Here is a table of points, one per row:
np.array([-0.08, -0.47, -0.02, -0.33, 1.12, 0.98, -0.32, -0.01])
np.array([0.74, 1.49, -1.08, -0.73, -0.66, -0.86, -0.82, -0.14])
np.array([0.19, -0.54, -0.20, 0.53, 2.69, 1.49, 0.26, -0.72])
np.array([-0.01, -0.30, -0.43, -0.34, 1.59, 0.63, -1.00, -0.86])
np.array([0.93, 0.55, 0.08, -1.99, -0.22, -0.25, 0.11, -0.64])
np.array([-0.99, 2.84, 1.99, 0.49, -1.53, -0.91, -0.19, 0.59])
np.array([-0.20, 0.22, 0.10, 2.51, 0.39, -0.66, -1.33, -0.18])
np.array([-0.23, 0.17, -0.47, -0.70, 0.41, -1.08, -1.08, 3.47])
np.array([-0.32, -0.81, -0.78, -1.20, 1.21, 0.48, 1.06, 0.03])
np.array([-0.51, 3.91, 1.74, -1.03, -1.05, -0.31, -1.72, -0.91])
np.array([-0.69, 0.84, 0.53, 1.97, 0.07, -0.69, -0.34, -0.49])
np.array([-0.36, -1.10, 0.94, -0.33, 1.12, 1.36, -0.32, -0.93])
np.array([-0.77, -0.33, -0.59, -0.31, -1.83, -0.22, -0.71, 0.09])
np.array([-0.40, -1.47, -1.16, -0.40, 1.77, 1.17, -1.35, -0.62])
np.array([-1.22, 0.54, 0.02, -0.98, -1.45, -0.84, -0.06, 3.18])
np.array([-0.22, -0.76, 0.28, -0.21, -1.30, -0.50, 1.33, -0.73])
np.array([0.64, -0.61, 0.72, -0.87, 0.16, 0.52, 2.21, -0.93])
np.array([-0.44, -0.50, -0.73, 0.89, 0.08, -0.45, -0.68, 0.03])
np.array([0.44, 1.31, 1.22, 0.13, -0.41, 0.14, -1.12, -0.89])
np.array([-0.65, -0.39, -0.87, -1.06, -0.83, -0.53, 2.01, 0.01])
np.array([-0.50, 0.37, -0.22, -1.20, -0.38, 0.17, -0.20, 3.68])
np.array([0.00, 1.06, -0.50, 1.08, -1.20, -1.28, 0.33, 0.10])
np.array([3.32, -0.88, -0.09, 0.32, -1.02, -0.72, -0.84, -0.61])
np.array([-1.07, -0.46, -0.57, 0.04, 0.81, -0.48, -0.60, 1.97])
np.array([-0.14, 0.21, -0.27, 1.21, 0.16, -0.75, -0.92, -0.55])
np.array([0.37, -0.39, 0.58, 0.05, -0.29, 0.75, 1.42, -0.02])
np.array([2.02, 0.33, 0.13, -0.63, -0.43, -0.82, -1.39, -1.13])
np.array([-0.10, -0.81, -0.09, -0.92, -0.65, 0.64, -0.28, 2.63])
np.array([0.14, 1.74, -0.12, 0.79, -0.43, -1.66, -0.67, -0.43])
np.array([-0.21, -0.75, -1.28, -0.39, -0.39, -0.44, 0.58, 0.02])
np.array([2.20, 0.04, 0.85, -0.65, -0.66, -0.54, -0.52, -0.44])
np.array([-0.38, -0.11, -0.70, 0.55, -0.67, -0.26, 1.69, -0.02])
np.array([-0.20, -1.23, -0.06, -1.23, -0.04, -0.54, -0.83, 0.44])
np.array([0.48, 2.99, 2.48, 1.63, -0.79, -0.95, -0.69, 0.06])
np.array([-0.23, -0.84, -0.65, -1.48, -0.20, 1.31, 2.14, -0.61])
np.array([-0.12, -1.16, 0.35, -1.96, 0.18, 0.31, 0.08, 0.47])
np.array([-0.89, 0.00, -0.14, 1.83, 1.12, -0.48, -0.29, -1.00])
np.array([-0.38, 0.87, 0.72, -1.47, -0.72, 0.28, -0.87, 0.80])
np.array([0.32, -0.57, 0.35, -0.47, -0.70, -0.29, 1.45, -1.22])
np.array([1.13, -0.91, 0.08, -0.64, 1.57, 1.79, 1.09, -0.90])
np.array([0.81, -0.13, -0.51, -0.31, 0.30, -0.17, -0.89, -0.22])
np.array([0.73, 3.32, 1.52, 0.14, 0.88, 0.30, -1.79, -0.31])
np.array([0.12, -1.53, -0.22, -0.69, 0.23, 1.09, 2.04, -0.59])
np.array([-0.81, -0.54, -0.90, -1.03, 2.07, 1.94, 0.13, -0.67])
np.array([-0.29, 0.01, -0.61, -0.73, -0.37, -0.80, 0.18, -1.67])
np.array([-0.31, -1.36, -1.00, -0.78, -0.47, -0.67, -0.61, -0.54])
np.array([0.25, -0.78, -0.33, -1.40, -0.29, 1.98, 1.43, -0.72])
np.array([-0.57, -0.04, -0.08, 0.20, -0.25, -0.75, -0.73, 2.26])
These points spread out most along one direction. Where along it does each point below lie, from 0 to 99? 50 is the average, and the first point above lies past it.
np.array([-0.21, -0.75, -1.28, -0.39, -0.39, -0.44, 0.58, 0.02]) 59
np.array([0.37, -0.39, 0.58, 0.05, -0.29, 0.75, 1.42, -0.02]) 59
np.array([-0.08, -0.47, -0.02, -0.33, 1.12, 0.98, -0.32, -0.01]) 60
np.array([-0.44, -0.50, -0.73, 0.89, 0.08, -0.45, -0.68, 0.03]) 49
np.array([1.13, -0.91, 0.08, -0.64, 1.57, 1.79, 1.09, -0.90]) 74
np.array([-0.23, -0.84, -0.65, -1.48, -0.20, 1.31, 2.14, -0.61]) 75
np.array([0.00, 1.06, -0.50, 1.08, -1.20, -1.28, 0.33, 0.10]) 35
np.array([-0.01, -0.30, -0.43, -0.34, 1.59, 0.63, -1.00, -0.86]) 58
np.array([-0.99, 2.84, 1.99, 0.49, -1.53, -0.91, -0.19, 0.59]) 16
np.array([-0.12, -1.16, 0.35, -1.96, 0.18, 0.31, 0.08, 0.47]) 63
np.array([-0.69, 0.84, 0.53, 1.97, 0.07, -0.69, -0.34, -0.49]) 35
np.array([-0.20, 0.22, 0.10, 2.51, 0.39, -0.66, -1.33, -0.18]) 36
np.array([0.48, 2.99, 2.48, 1.63, -0.79, -0.95, -0.69, 0.06]) 12
np.array([-0.81, -0.54, -0.90, -1.03, 2.07, 1.94, 0.13, -0.67]) 73
np.array([2.20, 0.04, 0.85, -0.65, -0.66, -0.54, -0.52, -0.44]) 44
np.array([0.73, 3.32, 1.52, 0.14, 0.88, 0.30, -1.79, -0.31]) 21
np.array([-0.40, -1.47, -1.16, -0.40, 1.77, 1.17, -1.35, -0.62]) 69
np.array([2.02, 0.33, 0.13, -0.63, -0.43, -0.82, -1.39, -1.13]) 42
np.array([0.32, -0.57, 0.35, -0.47, -0.70, -0.29, 1.45, -1.22]) 59
np.array([-0.29, 0.01, -0.61, -0.73, -0.37, -0.80, 0.18, -1.67]) 53
np.array([-0.89, 0.00, -0.14, 1.83, 1.12, -0.48, -0.29, -1.00]) 48
